In the rows, 128 means zero.
These are runs of 6 systems, one row a step. Runs of the same system follow the same rule from any start.
E, trace 1:
[[101 109 157  82 138 132 140 150 178 110 113 131 118 121 164 112 122 102]
 [ 87 140 133 168 141 116 126 124  94 145 141 114 137 160  96  99 136 163]
 [150 145 118  94 136 133 119 147 127 127  75 134 123 105 163 146 122 150]
 [ 95  89  91 143 125 117 148 132 130 123 147  99 115 164 125 119  99 119]
 [169 159 117 147 121 128 132 100 113 138  83 134 110 108 101 132 140 132]
 [137 106  96  99 129 139 133 125 146 111 168 112 136 124 142 172 124 116]
 [150 139 148 180 113 116 116 119 129 129 149 137 103 123 108 110 120 100]
 [140 144 157  88 138 151 138 118 154 129 136 125 156 121 134 146 162 116]
 [113 124 141 150 133 117  97 149 108 129 173 151 144 140 141 110 114 137]
 [121 132 169 116 121 140 124 134 149 136  75 135 132 124 134 107 136 125]]
E, trace 2 (10 x 18):
[[108 177 129  92 173 117  93  71 189 121 142 134 212 125 151 153 133 113]
 [134 140 170 187  66 148  91 189 116 157 155 132 175 183 156 116 100 145]
 [114 131 149  62 120 140 174 115 126 160  72 199 143 139 169  75 131  99]
 [ 53  66 102 141 103 121 100  93  76 156 124 128 176 118 110 125 116 176]
 [169  93 131 117  79 157 148 169  81 135  68 138  62  75 123 141 138 153]
 [ 91  73  80  94 168 106 171  98 123  96 168 105  69  94 105 131 138 107]
 [167 154 135 194 156 113  85 120 128  99 131  73  83  80  74 155 156 146]
 [181 165 145  89 175 143 149 179 182  84 168  95 111 146 153 164 151  98]
 [119 180 137 183 185  82  95 117 164 111 168 135 160 189 126  84  96  97]
 [147 189 172 124 110 162 116 142 170 152  66 138 209 178 149 139 127 143]]
H, trace 3 (10 x 18):
[[107  74 130  65 145 145 179 172 136  93 112 117  64 101 109 157 148 139]
 [ 96 108  99 155 181 102 145 153  90  87 174 124  84 139  65 137 130 162]
 [143 180 124 142 201 107 106 170 165  78 120  80  97 124 126 155 131 151]
 [137 176 120 160 151 118 151 153 154 128 180  80 143 217 142 111 119 114]
 [151 203 128 163 151  99  98  95 151 147  95 140 170 168 155  82 104 109]
 [134 136 134 121  67 158 113  94 157 182  98 101 209 158 175 123 118 114]
 [154 113 119 135  41 143 140  90 100 176  91 200 142 119 141 108 102 105]
 [101  72 111  83  86 143 132  71 129 141  96 151 125  45 119 156 133 126]
 [126  68 128 124  87 150 141 146  73 123 170 132  73  62  96 160 155 155]
 [123 106 124  90 195 110 140 153 120  74 173 145  55  71 106 144 153 122]]
V, trace 4:
[[106  94  92 174  76 132 123 103 117 137 196 136 164 146  79 173 103 135]
 [184 184 163 133  92 131 105 119 169 126 117 188 109  67 139 153 129  97]
 [ 69 133 165  89 114 147 184 122 152 140 219 127 133 140 117 133 170 114]
 [131 178 171 155 161  99  79 126  83 147 154 159 117 103 157  63 149 137]
 [ 94  97 169  61 175 146 121 172 138 117 104  76 146 128 175 114 158 142]
 [127  81 109 162 166 107 123 161  61 118  98 137 119 183 106  78 101 144]
 [144 107  93 103 157 131 112 112 145 100  18 116 145 105  99 174 108 153]
 [107 103  76 176  70 124 168 146 148 116 133 124  96 150  75 180  76 141]
 [170 205  93 139  97 114 158  66 169 138 118 159  87  79 115 158 124 104]
 [ 92 161 130 128  76 135 149  93 171 160 230  72 120 108 159 136 159 113]]
C, trace 5 (10 x 18):
[[122  62 101 107 112 136 123 150  45 135 190 125 101  91 146 142 148 166]
 [132  64 151 133 182 106 110 150 131  74 130 112  57  88 111  98 129  89]
 [158 145 149 112 205 142 146 172 114  91 126  70 123 162  98 141 183 155]
 [166 161  92 124 193 110 117 173 141  86 149 174 153 186 146 153  82 119]
 [107 189 143 135 127 125 149 134 231 110  78 129 156 172 114 148  94 110]
 [118 215  97 139  66 135 173  96 128 194 126 163 165 170 136 133 120 157]
 [ 77 137  94 130  55 106 103  64 149 175 129 156 131  66 189 116  84 118]
 [103  83 162 134  53 148 134 100 103 188 114  60  96  84 154  73 169 123]
 [181  51 116 102 144 132 100 102  23 141 148 118 112  70 148 101 172 120]
 [155  15 162 134 192 132  59 158 118  62 131  76 126 110 100 136 138 104]]
V, trace 6, 10 rows:
[[136 108 115 123 108 134 183 122  78 153  75 121  75 127 114  85 145 136]
 [130  94  56 104 136 117 112  94  88 129 134  97 118  81 141 161 131 154]
 [177  81 116 167 111 124 105 142 143 101 146  83  78 102 124 144 109  87]
 [207 144 118 124 152 150 154 118 134 109 167 116 136 150  89 174 155  97]
 [126 166 131 163 150 110  87 110 167 107 191 137 180 148 117 154 113 113]
 [130 189 201 144 117 141 123 160 182 132 122 142 156 162 142 114 135 112]
 [ 72 161 143  92 135 134 160 131 124 159 128 173 173 177 148  93 131 151]
 [ 62 116 142 123 112 110  98 114 104 162  70 145 138 108 159  66 112 157]
 [113  67 120  89  94 150 157 157  80 150  64 112  93 107 148 117 133 161]
 [142  55  58 120 139 113 138 103  66 113 122 140  82  88 107 139 117 133]]
B, trace 7:
[[146 135 103 136 148 117  90 130 104 136 140 107 166 159 166 118 114 141]
 [148  99 127 122 122 128 115 137 130 126  68 153 149 148 145 113  95 107]
 [139 128 119 125 105 149 164 121 123 138  96 152 161 166  87 150 125 140]
 [107 131 105 131  89 130 127 111 122 135 129 167 130  92 100 172 117 160]
 [ 98 127 146 124  82 138 152 125 162 128 149 128  85  84 116 141 136 116]
 [126 157 144 128 132 124 147 118 122 142 192 102  84  99 135 114 171 121]
 [136 114 143 125 168 111  82 118 118 122 167  91 121 105 169  95 148 103]
 [175 105 161 134 173 130 102 163 111 116 113  98 139 167 151  86 135 106]
 [155 122 114 120 184 124 117 141  99 109  85 159 178 186 116 124 110 139]
 [102 125 115 143 119 130 119 142 149 113  62 165 173 162  89 163  77 157]]
C, trace 8:
[[112 117  85 136 122 109 106  81  75 148 135 164 149 107 120 132 116 153]
 [ 99  81 134 147  91 127 108 149 144 118 109  95  88  86 124 137 110 139]
 [154 112 116 119 135 139 175 131  82 130 150 111  75 121 101 124 169 129]
 [135 126 113 131 197  98  83 128 132  87 171 113 116 101 136 136 128 123]
 [152 145 170 128 149 145 135 193 167 107 126  89 122 161 138 133 138 123]
 [167 171 115 101 161 129 155 122 130 127 137 179 161 178 134 129 128 106]
 [ 90 159 135 147 126 112  89 110 181 126 104 141 185 147 134 132  88 129]
 [121 148 132 131  45 152 165 136 124 179  92 145 139 145 130 130 120 151]
 [ 96 102  84 117  98 109 132  59 101 154 137 162 125  84 133 112 117 118]
 [100  87 151 158 100 125  92 124 111 141 120  63  92  73 132 106 143 145]]
D, trace 9, 10 rows:
[[139 115 138 120 153 126 168 109 137 107 113 131  74 108  86 112 152  93]
 [147 148 125 134 164 125  98 106 107 120 165  99 147 107 109 152 167 148]
 [161 130 145 137 135 127  99 180 154 100 161 132 112 120 151 145 113 108]
 [116 164 161 125 164 121 141 132 165 115 127 143 146 167 122 105 131 104]
 [114 158 128 148 119 123 105 132 117 148 123 144 181 164 143 116 110 153]
 [106 119 117 116  88 132 139 155 144 142  89 147 133 140 160 126  89 136]
 [ 95 114 106 125 102 126 172 100 116 154  98 125 113 135 111 106 125 133]
 [140 104  98 123 108 130 124  94  87 147 111 116 111  85 126 135 140 144]
 [152  85 115 113 125 134 137 123 129 113 154  96  84  88 127 146 149 106]
 [168 121 152 131 171 130 121 115 121 103 156 118 108 112  99 124 166  97]]
D, trace 10 (10 x 18):
[[118 173  71 175 149 103 111  79 144 128 183  43 146 149 110 161 130 147]
 [224 179 137 149  92 130 110 154 142 135 130 164  97 115 186 134 107  90]
 [ 93 140 141  85 140 128 155  78 195 136 167 113 175 163 159 114 134  65]
 [152 116 178 184  74 148  88 129  82 175 134 145 175 163 134  79 129 125]
 [ 99  74 148  46 100 170 148 152 144 130 102 171 174 121 150 159 129 136]
 [ 61  64 136 174 109 122 151 123  90 129 128 137 102 141  48 102 114 145]
 [130 140 126 101 133 139 127 132  93 125  67 142  94  50 104 169 160 193]
 [ 91 121  76 129 159  96 148 144 129  95 200  83  56 101 124 148 125 142]
 [188 179 148 150 181  99 100 123 134 115 107 105  66  91 145  88 151 100]
 [157 162 113  94 186 126 116 140 154 119 180  70 174 172 187 138 148 110]]
B, trace 11:
[[102 147 114 155 124 109 161  47 107 160 106 131 105 122  81  84 148 119]
 [147 111 119 114 107 155  99 124 135 136 142  54 144  86 152 185 153 153]
 [158  76 116 134 127 118 143 165 100 108 166 146  68 129 137 103 109  90]
 [163 143 148 137 181 122 115  75 149 106 108 120 142 121  79 124 161  91]
 [152 143 133 144 139 140  99 189 127 103 169 126 166 159 135 174 121 157]
 [105 142 137 121 146 102 124 143 147 111 101 210 114 127 137  99  87 115]
 [ 85 177 156 123 116 138 149 109 171 151 110 105 168 159 115 126 143 147]
 [ 97 146  99 114  87 125 128 148  89 168 139 137 119 113 180 126 116 178]
 [ 94  72 121 105 105 124 145  84 135 142  97 103 108 104 143  89 127  91]
 [179 111 122 143 112 151 148 117  80 150 131  59 117 134 106 129 169 138]]
H, trace 12 (10 x 18):
[[ 81 154  88 159 154  85 125  98 139 134 158  99 130 162 142  94 101 121]
 [176 164 132 158 119 129  87 118 126 153  90  69 131 127 173 104 136 129]
 [173 114  92  99 103 141 153 111 120 158 140 134 161 168 176 123 112  85]
 [158  87 125 153 109 129  90  66 120 128  96 154 159 105 100 128 110  91]
 [159 114 148  89  88 181 147 120 132 135 116 140 151  97 101 188 162 139]
 [ 97 112 130 125 109 126 147 142 129 109 189 207 105 102  91 156 116 126]
 [ 74 143 181 126 155 119 117 134 157 103 135 111  85  69 101 123 163 146]
 [ 95 151 145 114 152 130 147 186  96 135 187 107 103 152 164 102 160 168]
 [113 126 126 134 195  83  96 156 130 105 112 122 116 153 173  63  91 112]
 [149 106 129 128 151 139 127 135 118 139  60  52 169 193 141 101 132 131]]

Name the system that made each run.
trace 13:
[[126 138  72  92 127 128 170 181 120 117 147 147  97 133 152 174 104 163]
 [106 115 108 180 149  89 115 111 159 100 137  91  77 117  97 112  97 102]]
 | H
trace 14, 2 rows:
[[129  99  98 131 135 130 168 167  99 125 144 120 121 200 119 121 111 134]
 [149 140  99 142 153 108  96  79 135 121  68 141 149 115 112 130 107 115]]
 | V
trace 15 (2 x 18):
[[155 147 155 134 168 133  95 119 165 110 129  63 165 146 128 138 153 106]
 [172 165 149 141 117 147 141 149 122 143 151 163 176 196 136 123 127 114]]
 | H
trace 16:
[[168 145 110  74 135 145 162  82 130 143 103 178 170 145 137 142 136  93]
 [ 81 120 137 178 103 118  76  94 150 145 126 120 190 146 121 116  93 129]]
 | C
trace 17:
[[ 82 168 148 112 159 129 113 177 189  99  49  83 142 135 132 159 118 183]
 [143 159  63 125 102 127 208 148  98 163 134 155 123 215 149 115  92 136]]
 | C
trace 18:
[[156 125 157 103 195 122  89 148 144 100 115 112 163 152 164 102 130  99]
 [141 115 137 146 154 134 115 164 133 111 111 118 189 215 111 123 102 125]]
 | D
trace 19, 2 rows:
[[ 85 143 134 110 138 114 134 151 134 129 170 125 113 128 168 106 127 139]
 [116 117 143 146 148 108 106 141 114 133 111 102 109 137 154  72 126 124]]
 | H
trace 20:
[[161 124 133 144 132 141 131 165 161 101 160  87 125 159 124 155 126 108]
 [155 165 147 134 152 122 133 124 140 116 133 192 145 150 109 121 121 101]]
 | D
trace 21:
[[106  50  95 102 168 108 130  94 123  97 107 155 136 133 104 119  94  93]
 [158 151 147 187 102 149 127 139 144 122  82  93 130 148  62 160 132 145]]
 | B
trace 22 (2 x 18):
[[153 156 146 131 210 115  77  93 120 116 128  93 170 125 124 116 169 128]
 [143 105 134 132 152 128  85 204 127 104 121 125 163 178 161 136  88 142]]
 | B
trace 23 (2 x 18):
[[127 151 126 126 125 119 131 102  70 156 173 160 111  99 137 101 156 140]
 [104  76 169 114 135 138  85 117 142 120 135  92 151  96 136 117 148 107]]
 | B
trace 24:
[[189 141 114 146 133 140 131 139  85 134 133  89 120 147 129 132 150 140]
 [149 114  91 109 160 115 103 120 151 101 145 129 167 139 154 158 102  98]]
 | V
trace 25, 2 rows:
[[129 155 149 118 118 138 127 100 148 144  96 161 171 132 116 128 134 118]
 [103 124 135 125  85 150 140 151 115 153 143 141 149 136 135 145 130 161]]
 | B
trace 26, 2 rows:
[[ 96 168 135 151 113  97 132 131 170 139 121  95  66 112 165  83 111 105]
 [153 162 125  96 141 132 149 110  98 169 129 102 137 147 189  80 162 123]]
 | D
trace 27, 2 rows:
[[ 89 126 114 219  91 103 124 141  84 146 148 110  98 160  99  90  98 162]
 [140 137 118  55 151 136 128 106 156 120  57 112 112  59 157 154 150 128]]
 | B
